One turn sends every row of this set to another row. A few are shown first. Where does it send the rows asked after them?
q398: [  2  -6   6   9   9  -2 -18  11  -4  -8  -4 -10 -25   1]
q142: [  1  -3   8 -13   2   2  -9  11  -5 -14 -10 -18  12  -3]
q314: [ -1  -4   8 -13  -2   1  -3   7  -7  -1 -17 -24   8  -3]
q801: [  2  -6   5 -17  -2   1   1   7  -6   2 -21 -21   8   0]
q547: [ 13  -3  -5   1   5   4  15  -9  17   0  13   3 -19  11]
q125: [ 13  -9  -5  -4  11   0  -9  14   2  -3 -16   4 -25  12]
q763: [ 11  -7  -2   0  13   0 -14  15   2 -11  -9   3 -24   9]
q444: [  7  -9  -1   1   6  -3  -4   8  -4  11 -20  -9 -29   7]
q630: [ -5 -22   1   6   1  -2 -12 -10  -7  13  -1   3  20  -1]
q843: [  6  -6   2 -21   0   1   2   9  -4   0 -23 -16   8   3]
q256: [  5  -4   4 -17   4   3  -8  13  -2 -16 -12 -13  12   0]
q478: [ -2 -22  -1   3   4  -1 -15  -6  -4   5   2  10  22   2]
q764: [  9  -2  -1   7   5   4  10  -9  15  -6  20  -1 -18   6]
q777: [ -4 -23  -1   3   1  -3  -9 -10  -7  18  -5   3  19   1]
q782: [ -3  16  -1   4   3  -4  11  -2 -10  24  11   6   2  -1]
q987: [ 4 15 -7 -4  6 -2 14  2 -5 22  7 17  3  5]
q810: [  8  -6   0 -22   2   2  -1  12  -2  -6 -21 -11  10   4]
q122: [ -5  17   2   7   4  -4   6  -1 -10  18  16   6   3  -3]
q316: [  1  -6   7  10   6  -3 -13   8  -7   1  -8 -15 -27   0]
q957: [  9  -4  -3   3   2   3  18 -12  14   8  10  -5 -21   8]
q900: [  3  -8   4   6   5  -4  -8   7  -7   9 -15 -14 -29   3]
q833: [ 11 -10  -5  -4   8  -2  -4  11  -1   6 -20  -1 -28  11]
q955: [  6  -3   0   7   1   2  16 -13  12   7  13  -9 -21   6]
q129: [ -1  -4   9 -11   0   1  -7   9  -7  -8 -12 -23  10  -5]
q166: [  1 -24  -6  -2   3  -1  -7  -8  -4  16  -8  11  19   6]
q467: [-3 18  2  7  6 -3  3  2 -8 11 20 10  5 -3]
q288: [ -5 -22   1   6   3  -2 -15  -8  -6   8   2   5  21   0]
q602: [  5  -2   2   9   2   3  13 -12  12   3  17  -9 -20   4]
q744: [ 6 15 -7 -4  8 -1 10  4 -3 14 11 21  5  6]
q3: [ -2 -23  -4   0   1  -2  -7  -9  -6  19  -8   6  19   4]
q700: [  6  -2   2   9   3   3  10 -10  13  -3  20  -6 -19   4]
q624: [ 12  -4  -5   1   3   4  18 -11  16   5  10  -1 -20  11]
q504: [ 4 17 -5 -1  9 -1  6  5 -3  8 16 20  6  3]
q548: [  2 -23  -6  -3   4  -1 -10  -6  -2  10  -5  14  21   6]
q74: [  7  -6   3   5  12  -1 -18  14  -1 -13  -4  -2 -23   5]
q786: [  1 -23  -4   0   5   0 -13  -6  -2   6  -1  13  22   4]
q857: [ 1 15 -5 -1  4 -4 14 -1 -8 26  7 11  2  3]
q971: [  8  -5   1 -21   3   3  -5  13  -1 -12 -16 -10  11   3]
q861: [ 12  -3  -4   3   6   5  12  -8  17  -5  17   2 -18   9]
q208: [ 0 17 -1  3  8 -2  2  4 -5  7 20 15  7  0]

q843 moves to q129
q467 moves to q744
Where do these go?
q166 moves to q630
q957 moves to q700
q398 moves to q125

